The same turns and mirrors carry the whole set onto itself and the rows of a family onto each other. Which other rows belong to the same family as each row named below? List them in the order they appear above.
These 15 rows form 5 families of 3 rows each.
z90: [-2.43  0.27  0.70 -0.37  0.94  0.31 -3.35 -1.76  1.27 -2.29  2.56 -0.62
 -0.28  0.69 -0.47  0.62  2.47 -0.24]
z209: [ 0.01  0.38 -2.40 -3.23 -0.89  0.08 -0.97 -1.57  1.91 -0.80 -1.43  1.56
  1.07 -1.57  1.86  2.70  0.31  1.75]
z258: [ 0.08  1.44  0.64  1.84 -0.83 -0.02  0.85  0.42 -0.98 -0.05 -1.61  0.17
  2.09  1.93 -1.66 -1.77  0.39  2.36]
z48: [ 1.48  1.23 -0.04 -0.53  2.19  5.93 -1.78 -0.04 -0.55 -0.84  0.65  2.07
  2.40  1.99 -3.77  1.58 -1.34  3.25]
z4: [-3.28 -0.34  1.08  2.67  1.81  1.06 -2.92  0.82  0.36 -1.47  1.35  1.69
 -1.11  3.62 -1.73 -1.21 -0.55  2.64]
z645: [-1.12  1.26 -0.87 -1.88 -2.57  0.67 -2.39  0.72  1.16 -2.61  1.96  2.97
  1.41 -1.50  1.29  1.57 -0.70 -0.75]
z344: [-1.72  0.37  0.85  0.04  3.06  3.46 -3.18 -3.78  1.31 -0.49  1.75  1.78
 -0.72  2.65 -1.18  1.41 -2.22  0.11]
z10: [ 1.16  1.22  0.27 -2.67  0.94  4.01 -2.02 -0.66 -0.74 -1.59  2.55  5.19
  0.59  0.73 -3.34  1.56 -2.91  1.47]
z726: [ 1.81 -0.15  0.59 -1.52  1.52 -0.85 -1.96  0.38  4.42 -0.41  0.40  2.34
  1.25  2.35  3.10  1.60  1.48  0.22]
z969: [ 0.75 -0.20 -1.93 -2.33  2.02  4.05 -1.74 -0.20  0.84 -0.38 -0.98  4.47
  0.38  1.23 -1.45  2.91 -2.83  4.88]
z619: [ 2.79 -0.52  0.72 -1.80  3.94  2.50 -2.80  0.79  3.76 -0.32  1.12  4.38
  0.88  3.80  0.34  2.23 -0.27  2.28]
z920: [-0.52  1.11  1.08  0.39 -1.56 -1.14  0.43  1.10 -1.45 -0.96  0.38  4.07
  0.08  1.57 -2.06 -2.16 -1.76  1.93]
z29: [-0.73  1.65 -1.52 -0.22 -1.31  3.21 -2.40  0.04  2.03 -1.38 -0.09  0.00
  3.48 -0.54  1.86  2.64 -0.25  0.06]
z185: [ 2.52 -0.50  1.83 -0.39  2.73 -1.23 -0.78  1.63  2.35 -0.05  0.14  3.22
  0.40  4.28 -0.32 -0.72  1.63  2.92]
z514: [ 0.22 -0.29 -0.85 -1.01  0.01 -1.20  0.41  1.48 -0.64 -0.75 -1.88  2.41
 -0.06  0.98 -1.94 -0.69  1.00  5.58]

The rest of the family of z514: z209, z969
The rest of the family of z185: z726, z619
The rest of the family of z10: z645, z920

The same turns and mirrors carry the whole set onto itself and the rows of a family onto each other. Which other rows belong to the same family as each row named below? List them in the order they appear above.
These 20 rows form 5 families of 4 rows each.
z552: [-0.06 -1.81  2.16  0.77  0.45  0.84  1.51  1.41 -1.09 -3.76 -1.59 -1.74
 -1.63  0.23 -1.33  0.87 -1.90  4.02  1.38  2.33 -0.07  4.02 -0.19 -1.40
 -0.22 -1.79 -0.91 -0.01 -1.45 -1.63 -0.13  3.06 -0.46]
z120: [ 0.15 -1.27  0.87  0.29  0.04  0.54  2.80  1.98 -0.82 -2.82 -1.01 -1.81
 -1.33 -0.08 -2.45  1.26 -2.07  3.53  1.00  2.50 -0.11  4.01  0.77 -0.57
  0.31 -0.68 -0.19  0.73 -2.59 -1.00 -0.37  3.78 -0.90]
z975: [ 0.26 -1.00  0.64  1.06  0.42  0.35  2.11  1.57 -1.82 -3.51 -0.94 -1.81
 -1.43 -1.22 -1.68 -0.18 -2.18  3.88  0.92  1.69  0.25  3.72  0.55 -0.81
 -0.24 -0.51  0.26 -0.34 -1.45 -0.53 -0.62  4.30 -0.90]
z612: [ 0.11 -0.56 -0.41 -1.13  2.98 -1.39 -1.27  2.59  3.55  0.34 -0.02 -1.13
 -0.17 -2.04  0.98  0.75  3.47 -4.66  0.41 -0.20 -1.39 -0.12  2.30  0.83
  0.47 -0.46  0.35  1.42  2.04  0.03  1.64 -1.26  1.24]
z235: [ 0.42 -0.10  1.09 -0.13 -0.03 -0.24  1.47  0.63 -2.17 -2.96 -0.90 -1.59
 -1.95 -1.14 -1.88 -0.02 -1.26  3.51 -0.56  1.47 -0.13  4.75 -0.01 -0.62
  0.33 -0.56  0.66 -0.73 -1.02 -1.05 -1.13  4.48 -0.45]
z570: [ 0.56 -2.30 -1.18 -1.01 -0.23 -0.69 -2.91  1.35  2.40  0.36  0.05  1.15
 -1.52 -1.52  0.94  0.73  3.60 -2.67  0.05 -0.96 -2.54 -1.46  2.01  2.37
 -1.76 -2.32 -2.00  3.14  0.33 -2.13 -0.54 -0.46 -1.81]
z31: [-0.71 -1.56 -0.33 -0.60  1.85 -1.49 -0.58  2.99  3.20  1.54  0.40 -1.25
 -0.22 -0.74  0.16  1.41  3.70 -4.55  0.00 -0.27 -1.92 -1.32  1.36  0.68
  0.69 -0.94 -0.33  1.57  1.69 -0.28  2.02 -1.34  1.47]
z361: [ 1.65  0.51  1.25 -2.33  1.63 -0.51  1.27  0.66 -1.14 -1.73 -4.80 -1.09
 -1.99  0.33 -3.12 -0.20  2.83  3.36  1.32  2.17  1.63  1.17 -0.96 -1.84
 -0.43  1.62 -2.83 -1.76 -1.08 -0.56  1.14  3.75  0.43]
z102: [-0.55 -0.53  0.58  0.60  0.43  1.18  2.49  1.75 -1.06 -2.37 -1.77 -2.19
 -1.27  0.08 -2.56  0.09 -1.33  4.24  0.67  1.45  1.06  3.97  0.03 -1.41
 -0.39 -1.59  0.14 -0.39 -0.83 -0.51 -0.57  4.61 -0.73]
z843: [ 0.26 -1.54 -1.41 -0.49 -0.05  0.87 -2.66  0.91  2.54 -0.01  0.31  1.33
 -1.52 -1.91 -0.07  0.34  3.64 -2.00  0.70 -1.35 -3.25 -1.70  1.86  1.97
 -1.27 -2.65 -2.84  2.60  0.70 -0.84 -0.38 -1.80 -1.79]
z804: [-0.91  0.57  0.15 -0.56  3.02 -1.45 -1.29  2.27  3.57  0.68  0.35 -1.21
 -0.28 -0.76  0.61  0.21  3.05 -4.71  0.02 -0.30 -2.35 -0.10  2.88  0.11
  0.71 -1.40  0.24  0.31  1.15  0.41  1.61 -1.08  1.69]
z491: [ 0.21 -0.83 -0.07 -1.11  2.82 -2.26 -2.26  1.12  3.23  0.67  0.21 -1.59
 -0.10 -1.24  1.26  0.61  3.15 -4.83 -0.20 -0.80 -1.02 -0.67  1.64  1.54
 -0.20 -0.62  0.35  2.10  2.01 -0.83  2.02 -0.64  0.35]
z771: [ 1.34  0.75  1.42 -2.50  1.10 -0.28  1.66  0.86 -1.86 -1.26 -3.33 -0.67
 -1.20  1.01 -3.70 -1.82  1.34  4.01  1.51  0.48  1.22  1.35 -0.65 -2.10
 -0.42  0.81 -1.89 -2.20 -1.18 -0.26 -0.75  3.85  0.41]
z261: [-0.21 -1.36 -0.73 -0.08  0.17  0.31 -2.32  1.30  2.17  0.24  0.07  1.73
 -2.18 -0.52  0.49  0.89  5.09 -1.64  0.70 -0.07 -3.02 -2.53  1.32  0.47
 -0.02 -3.18 -3.65  2.01  0.93 -0.67 -1.52 -1.42 -2.03]
z475: [ 1.86  1.03  0.78 -2.66  1.48 -0.39  1.25 -0.07 -1.68 -1.50 -3.56 -1.47
 -2.15  0.00 -4.02 -1.40  2.04  3.94  1.63  1.28  1.18  0.99 -0.08 -0.76
 -0.47  2.44 -1.43 -1.80 -1.44 -0.05 -0.79  3.62 -0.34]
z701: [-0.58 -0.57  1.13  0.00  2.98 -0.97 -0.78  2.86  3.08  0.68  0.46 -1.74
 -0.87 -1.30  1.93  0.71  4.06 -4.44  0.27  0.71 -1.79 -0.40  2.32 -0.51
  1.17 -1.69  0.07  0.16  2.38  0.17  2.47 -0.62  0.85]
z170: [ 1.47  1.26  1.11 -2.92  0.22 -1.08  1.42  0.02 -2.02 -1.90 -2.92 -1.02
 -3.13  0.01 -2.85 -1.70  2.33  4.16  0.36  0.02  1.34  1.98 -0.65 -0.67
 -0.45  2.06 -1.02 -1.37 -0.99 -0.23 -0.40  4.10 -0.69]
z216: [ 0.26 -2.08 -0.91  0.09 -0.48  0.31 -1.30  1.01  2.54  1.12 -0.21  1.34
 -0.67 -1.09  0.27  0.37  4.50 -2.61  1.90 -0.87 -3.47 -1.68  1.34  1.64
 -0.92 -3.10 -2.10  2.45  1.48 -1.75 -0.15 -1.53 -1.30]
z867: [-0.80 -0.35 -1.58  0.32 -0.35  0.55 -1.57  1.35  3.41  0.09 -0.30  1.99
 -1.85 -1.02  0.33 -0.12  4.92 -1.75  1.03 -1.46 -2.97 -1.51  2.37  1.30
 -1.17 -2.95 -2.86  2.50  0.28 -0.70 -0.90 -1.08 -2.13]
z3: [ 2.36  1.23  1.43 -2.40  1.10 -0.48  2.39 -0.47 -1.18 -1.32 -3.64 -0.89
 -1.09  0.46 -3.79 -1.50  2.02  3.28  2.42  1.01  1.13  0.85 -0.01 -1.34
 -0.20  2.34 -2.16 -1.07 -1.82 -0.49  1.16  3.64 -0.40]

The rest of the family of z975: z612, z843, z475
The rest of the family of z235: z570, z491, z170
The rest of the family of z771: z31, z102, z216
The rest of the family of z120: z804, z867, z3

